[[80, 117, 132, 120, 103, 33, 38, 113, 45, 130, 112, 82, 117, 49],
[84, 120, 135, 131, 126, 38, 16, 142, 45, 84, 85, 70, 117, 81],
[105, 98, 128, 145, 127, 62, 71, 97, 70, 109, 104, 111, 147, 74]]
->
[[84, 120, 135, 131, 126, 38, 16, 142, 45, 84, 85, 70, 117, 81],
[80, 117, 132, 120, 103, 33, 38, 113, 45, 130, 112, 82, 117, 49],
[105, 98, 128, 145, 127, 62, 71, 97, 70, 109, 104, 111, 147, 74]]

[[74, 94, 98, 96, 101, 93, 126, 104, 85, 112, 75],
[58, 104, 109, 85, 101, 111, 100, 102, 122, 57, 59],
[174, 87, 90, 101, 122, 103, 113, 95, 81, 103, 57]]
->
[[58, 104, 109, 85, 101, 111, 100, 102, 122, 57, 59],
[74, 94, 98, 96, 101, 93, 126, 104, 85, 112, 75],
[174, 87, 90, 101, 122, 103, 113, 95, 81, 103, 57]]

[[50, 140, 76, 131, 142, 134, 159, 171],
[66, 161, 82, 64, 46, 83, 76, 110]]
->
[[66, 161, 82, 64, 46, 83, 76, 110],
[50, 140, 76, 131, 142, 134, 159, 171]]

[[89, 99, 130, 116, 149, 139, 93, 84, 67],
[32, 103, 143, 166, 138, 78, 144, 83, 99],
[63, 96, 81, 100, 101, 79, 48, 75, 100]]
->
[[32, 103, 143, 166, 138, 78, 144, 83, 99],
[89, 99, 130, 116, 149, 139, 93, 84, 67],
[63, 96, 81, 100, 101, 79, 48, 75, 100]]

[[53, 16, 82, 111, 113, 113, 90],
[143, 78, 109, 117, 178, 73, 142]]
->
[[143, 78, 109, 117, 178, 73, 142],
[53, 16, 82, 111, 113, 113, 90]]

[[164, 99, 65, 31, 183, 150],
[111, 180, 81, 188, 71, 99]]
->
[[111, 180, 81, 188, 71, 99],
[164, 99, 65, 31, 183, 150]]

[[124, 131, 122, 77, 113, 185, 19, 178, 85, 91],
[115, 128, 118, 84, 151, 79, 110, 101, 121, 82],
[98, 110, 78, 99, 131, 79, 101, 102, 122, 74],
[170, 173, 157, 30, 96, 120, 66, 83, 81, 123]]
->
[[170, 173, 157, 30, 96, 120, 66, 83, 81, 123],
[124, 131, 122, 77, 113, 185, 19, 178, 85, 91],
[115, 128, 118, 84, 151, 79, 110, 101, 121, 82],
[98, 110, 78, 99, 131, 79, 101, 102, 122, 74]]
